[111, 150, 110, 154, 129, 146] gives 146
[126, 155, 135, 132, 144, 157, 128] gives 128
[114, 126, 123, 100, 136] gives 136
[100, 105, 123, 105] gives 105
[111, 151, 150, 110, 104, 147, 147] gives 147
[144, 101, 107, 146, 152, 109, 107] gives 107
[105, 109, 144, 149, 111, 111] gives 111
[154, 148, 122, 125] gives 125
[150, 123, 136, 121] gives 121
[104, 109, 143, 151, 110] gives 110
---
Q:
[[111 138 118 117 111]
 [118 138 115 117 105]]
A: 138

Q: [114 112 107 141]
A: 114

Q:
[[131 151 132 128]
 [137 124 120 123]
 [117 121 129 134]]
A: 117

Q: [132 143 124 155 133 128 135]
A: 155

Q: [142 151 141 145 135 145]
A: 141

Q: [145 107 149 147 145 114 109]
A: 147

Q: [104 158 127 105]
A: 104

Q: [112 145 116 145 150]
A: 145
---
[[151 106 145 108 108 110 148]
 [106 145 112 151 153 149 114]] value 151, 114

[[130 123 131 124 137 151 119]
 [126 134 126 132 115 110 134]] value 130, 134

[153 132 120 125 134] value 153, 134

[123 122  99 106 153 150] value 123, 150

[152 141 127 124 117 138] value 152, 138

[[116 148 110 116 105 147]
 [157 103 152 147 151 104]] value 116, 104

[133 121 134 104 102] value 133, 102

[114 135 149 135  99 139] value 114, 139

[[147 155 129 145 146 128]
 [147 120 143 116 157 130]] value 147, 130
---
array([[131, 138, 126, 125],
       [115, 103, 123, 110],
       [138, 144, 129, 142]]) Out: 142

array([[119, 115, 154, 135],
       [126, 149, 138, 145],
       [129, 107, 121, 115]]) Out: 115

array([[117, 121, 133, 139],
       [107, 115, 127, 101],
       [133, 135, 124, 103]]) Out: 103

array([[134, 132, 111, 128, 141, 144, 124],
       [102, 123, 140, 135, 134, 136, 103],
       [121, 132, 106, 134, 140, 156, 115]]) Out: 115

array([[128, 139, 140, 149, 118, 140, 128],
       [129, 112, 134, 116, 139, 114, 130],
       [128, 118, 133, 148, 131, 100, 128]]) Out: 128

array([[147, 151, 149, 145, 147, 149],
       [150, 144, 150, 142, 144, 147],
       [145, 143, 147, 148, 146, 145]]) Out: 145
---
[152 109 149 148 149 106] Answer: 149

[135 121 126 117 107] Answer: 107

[[131 132 130 151 116 132]
 [113 142 125 140 138 124]] Answer: 116

[150 148 139 141 114] Answer: 114

[111 101 121 156 110 123] Answer: 110

[[113 123 140 146 135]
 [123 137 151 131 124]
 [128 113 119 128 145]] Answer: 135

[148 103 153 106 107 101] Answer: 107
---
[133 124 109 143 109 136 106] => 106, 133

[147 104 106 106 155] => 155, 147

[[135 124 110 146 115 112]
 [141 107 124 138 110 126]
 [129 131 109 123 121 121]] => 112, 129

[130 120 138 150 118 121 124] => 124, 130

[109 153 146 113] => 113, 109

[129 144 124 111 106 146 128] => 128, 129

[135 107 149 118 141] => 141, 135

[[140 136 124 129 150]
 [113 126 107 130 139]] => 150, 113

[139 156  99 108 136 155 119] => 119, 139
---
[[143 105 125 120 114]
 [143 105 125 119 114]
 [143 105 125 119 114]] => 143, 114

[154 108 148 156 142 114] => 154, 114

[139 106 132 138 122 157 132] => 139, 132

[119 104 122 123] => 119, 123

[134 153 139 121 129 135 117] => 134, 117

[[125 105 109 138 127 150]
 [125 107 135 101 142 129]
 [135 128 151 115 138 105]] => 125, 105
---
[[141, 150, 141, 117, 131], [138, 140, 117, 147, 107]]
150
[[118, 138, 111, 117, 130, 140, 125], [134, 134, 132, 141, 140, 103, 125]]
138
[[130, 122, 133, 146, 105, 138], [130, 122, 133, 145, 106, 138]]
122
[[105, 106, 106, 151, 150], [104, 104, 104, 152, 152]]
106
[[127, 124, 124, 104, 137], [127, 124, 123, 103, 137]]
124
[[133, 104, 133, 130, 119, 119, 108], [129, 153, 126, 122, 142, 131, 148]]
104
[[149, 106, 106, 107], [108, 150, 150, 149]]
106
---
[[127, 139, 101, 104, 135],
 [128, 131, 120, 121, 129]] 104

[[117, 146, 120, 128, 125],
 [121, 143, 142, 135, 108],
 [147, 146, 136, 155, 112]] 112

[132, 144, 149, 157, 111] 132

[[108, 126, 114, 112, 111],
 [108, 127, 118, 100, 105],
 [154, 142, 132, 153, 137]] 105

[146, 123, 124, 117, 153] 123

[107, 144, 149, 118] 118
---
[150, 138, 135, 116] ans = 116
[109, 136, 153, 142, 125, 121] ans = 121
[118, 125, 106, 110, 114] ans = 114
[147, 106, 102, 151, 158, 105, 111] ans = 111
[157, 155, 106, 99, 152, 154] ans = 154
[156, 126, 147, 123, 140, 116, 137] ans = 137
[145, 134, 115, 131, 129, 105, 121] ans = 121
[138, 130, 123, 133, 122, 149, 118] ans = 118
[120, 118, 156, 116] ans = 116
[127, 106, 108, 99] ans = 99
---
111,150,149,111,104 -> 149, 150
149,108,105,142,154,110,112 -> 142, 154
146,105,101,102,114,111,112 -> 102, 146
124,132,134,126,116,153,99 -> 126, 153
114,121,134,113,128,135,154 -> 113, 154
126,133,107,149,151 -> 107, 151
99,133,144,147,150,146,126 -> 147, 150
111,100,106,140,149 -> 106, 149
131,116,137,101,128 -> 137, 137
---
[[130 129 110 127]
 [121 133 110 127]
 [130 124 156 130]] | 156

[[134 137 135 137 136 135]
 [144 150 148 150 149 147]
 [105  99 104 101 101 105]] | 104

[[141 147  99 117]
 [142 134 153 143]
 [104 145 134 142]] | 134

[[124 130 128 129 125]
 [133 133 129 129 118]
 [125 122 121 127 153]] | 121

[[140 116 133 104 132 107]
 [123 132 122 128 128 135]
 [128 132 114 117 120 132]] | 114

[[156 108 136 116 156 153]
 [104 146 120 139 103 106]
 [103 146 119 138 102 106]] | 119

[[107 142 136 151]
 [134 123 103 151]
 [116 112 153 122]] | 153
---
Q:
103	104	108	154	112
117	118	119	143	122
129	128	127	126	126
A: 128

Q:
129	123	155	100
114	136	120	144
125	121	132	117
A: 121

Q:
127	130	121	121	108
116	105	137	141	142
130	126	112	112	132
A: 126

Q:
136	119	114	118	115	131
132	125	130	135	121	117
148	106	106	124	125	134
A: 106

Q:
148	114	146	138
155	138	114	132
131	140	109	102
A: 140

Q:
146	129	109	144	107	132	120
148	149	118	130	146	148	123
106	127	134	133	121	116	113
A: 127

Q:
122	114	120	149	133
115	124	117	120	135
140	139	139	113	121
A: 139

Q:
108	104	102	147
121	125	129	136
123	129	131	133
A: 129

Q:
134	149	136	117	122	120
146	138	147	124	120	116
118	114	118	121	118	150
A: 114

Q:
130	144	137	124	155	131
139	137	114	127	120	150
118	103	130	128	138	146
A: 103
---
[134 110 155 153  99] value 134
[100 106 106 117] value 100
[141 109 132 125 105 144] value 141
[136 153 132 130 157 138] value 136
[123 105 125 134 131 130] value 123
[127 133 102 152] value 127
[141 122 129 151 104] value 141
[103 125 104 152 135] value 103
[103 114 133 150] value 103
---
[[126 103 126 143 133 107 120]
 [113 120 131 143 144 134 122]
 [122 118 138 132 118 128 139]]	122

[[148 143 108 139]
 [121 133 114 117]
 [156 140 146 122]]	156

[[119 121 139 123]
 [100 114 128 140]
 [139 135 108 123]]	139

[[115 130 114 106]
 [147 106 143 130]
 [110 117 131 128]]	110

[[124 125 132 114]
 [148 126 101 113]
 [140 129 104 150]]	140

[[136 111 109 154]
 [128 137 111 151]
 [106 148 132 124]]	106

[[140 116 138 118 118 116 138]
 [135 118 134 118 116 120 139]
 [147 107 148 107 110 112 146]]	147

[[102 150 157 104]
 [134 123 122 133]
 [114 140 143 115]]	114
